124  135  127  135  121
123  137  127  136  120
115  150  126  148  108
>> 120

143  143  120  115  128
111  125  128  145  132
142  149  119  115  122
>> 132

116  121  101  122  134  142
125  118  110  124  130  140
136  126  100  108  134  127
>> 140

136  125  114  137
121  125  120  147
120  125  147  103
>> 147

155  146  100  141  147  117
107  125  148  151  123  152
145  134  103  110  136  118
>> 152

127  138  128  129
133  127  128  113
128  149  128  128
>> 113

118  136  125  114  141
121  125  115  122  138
137  107  143  141  110
>> 138
---
101  117  125  120  141: 101

124  128  114  155  136  122  106: 114

150  128  125  127  133  136  109: 125

136  111  122  133  116  128  155: 122

114  127  130  145  126  101  147
104  137  110  116  111  152  130
: 110

128  126  117  137  124
153  113  124  149  135
132  131  135  131  129
: 132

120  115  106  139  127: 120

135  107  129  139  123  132  145: 129

126  117  146  114  128
112  132  132  154  127
: 112

115  125  115  129
 99  110   99  122
: 129
---
[155 153 118 119 109] result: 109
[107 114 116 115 109 122] result: 122
[101 118 146 138 130 158] result: 158
[104 127 137 138 105 152 125] result: 125
[135 108 146 137 138 106 153] result: 153
[130 135 148 155 136 133] result: 133
[120 104 122 115 110] result: 110
[137  99 134 125 133 145] result: 145
---
[[133 113 129 134 128]
 [130 122 128 130 128]
 [137 104 130 147 128]] result: 130

[[122 106 133 111]
 [150 138 118 113]
 [123 132 113 127]] result: 132

[[123 119 121 152 145 111 127]
 [112 104 116 143 149 135 129]
 [126 128 127 134 131 124 128]] result: 131

[[134 154 127 141 146 128 116]
 [147 127 146 145 137 142 112]
 [136 156 117 135 117 125 124]] result: 117

[[114 136 107 116 139]
 [141 117 108 117 111]
 [124 109 142 147 140]] result: 142

[[135 125 149 133 109 130]
 [114 130 146 123 118 113]
 [130 106 124 133 146 131]] result: 133

[[123 145 123 109 115]
 [118 142 141 140 147]
 [121 144 150 142 146]] result: 150
---
[[123 137 132 118 132 133 124 133 118 122]
 [115 135 136 120 132 133 118 136 120 118]
 [117 122 145 133 127 126 108 146 130 110]
 [120 145 135 115 127 126 120 135 112 119]
 [131 148 132 120 109 107 124 129 109 126]
 [140 119 117 128 137 139 141 119 135 139]
 [108 137 149 129 113 112 104 145 118 108]
 [140 100 121 141 142 144 137 123 151 137]
 [115 132 139 124 131 131 115 139 123 116]
 [135 136 123 120 129 129 135 122 119 135]] | 135

[[151 129 102 124 128 108 125 128 118]
 [153 127 105 122 130 110 129 125 120]
 [126 129 129 152 136 116 107 105 143]
 [123 134 123 152 132 111 106 105 136]
 [134 149 136 120 106 137 114 126 150]] | 150

[[133 125 133 137 131 119 125 134 127 126 116 133 131]
 [134 130 138 122 130 139 149 133 124 148 124 128 124]
 [141 127 132 145 133 119 123 136 129 127 106 134 135]
 [132 125 133 136 131 120 125 134 127 126 117 132 131]
 [139 126 132 143 133 119 124 135 129 126 109 133 134]] | 134

[[108 127 125 104 131 123 124 148]
 [121 148 132 129 114 108 149 138]
 [117 155 132 121 103 104 138 127]
 [106 138 131 104 128 111 122 134]
 [140 118 101 133 106 128 150 150]
 [121 139 129 128 121 111 147 144]
 [138 118 104 133 108 125 150 148]
 [106 122 123 110 129 131 121 149]
 [116 153 138 125 107 108 140 127]
 [118 151 147 123 129 102 143 132]
 [147 126 105 133 105 123 154 154]
 [119 151 137 109 110 106 131 120]] | 120

[[114 102 107 134 119 136 141 140 135 124]
 [112 121 133 117  99 128 121 140 115 111]
 [129 111 131 142 130 136 145 122 124 127]
 [115 108 135 117  99 133 120 141 129 115]
 [115 103 107 142 120 136 145 136 135 125]
 [132 142 131 111 121 119 137 147 114 110]
 [114 103 107 141 120 136 145 137 135 125]
 [120 132 136 119 130 119 127 110 128 127]
 [150 141 114 113 130 112 118 111 124 118]
 [150 142 114 113 128 113 118 110 126 120]
 [117 106 134 117 100 134 121 142 132 117]
 [145 139 136 116 126 111 135 147 120 109]] | 109
---
[129 138 150 135 126 142 128]: 150
[125 148 110 151 130 101]: 110
[131 129 122 157 120 119 128]: 122
[100 133 138 127 125 124]: 138
[129 126 144 129 131 101]: 144
[109 115 144 146 150 112 125]: 144
[104 122 124 106 133]: 124
[104 130 121 131]: 121
---
array([ 99, 153, 142, 103, 101, 120]) ⇒ 99
array([123, 126, 150, 140, 122, 119, 114]) ⇒ 123
array([102, 138, 155, 139, 152]) ⇒ 102
array([154, 105, 141, 106, 111, 148, 143]) ⇒ 154
array([127, 130, 127, 135, 100]) ⇒ 127
array([124, 116, 150, 105, 148, 114]) ⇒ 124
---
[[119 126 130 105 128 123]
 [137 130 121 150 126 145]
 [128 140 129 146 146 122]]
146

[[130 143 130 133 136 155]
 [132 130 143 133 129 147]
 [117 133 132 127 134 148]]
134

[[118 108 119 120 110 142 149]
 [125 143 111 124 143 151 146]
 [126 105 131 151 104 110 123]]
110

[[147 141 140 132 143 126 114]
 [111 114 124 109 146 149 142]
 [116 113 125 106 143 148 142]]
148

[[122 114 117 124 148 150]
 [134 139 150 110 114 149]
 [139 134 136 127 146 138]]
146

[[108 123 145 144 126 127 146]
 [138 138 144 111 107 111 148]
 [116 121 109 144 150 144 113]]
144

[[104 155 100 117 106 141 102]
 [156 143 128 140 147 136 100]
 [129 133 149 112 118 157 155]]
157
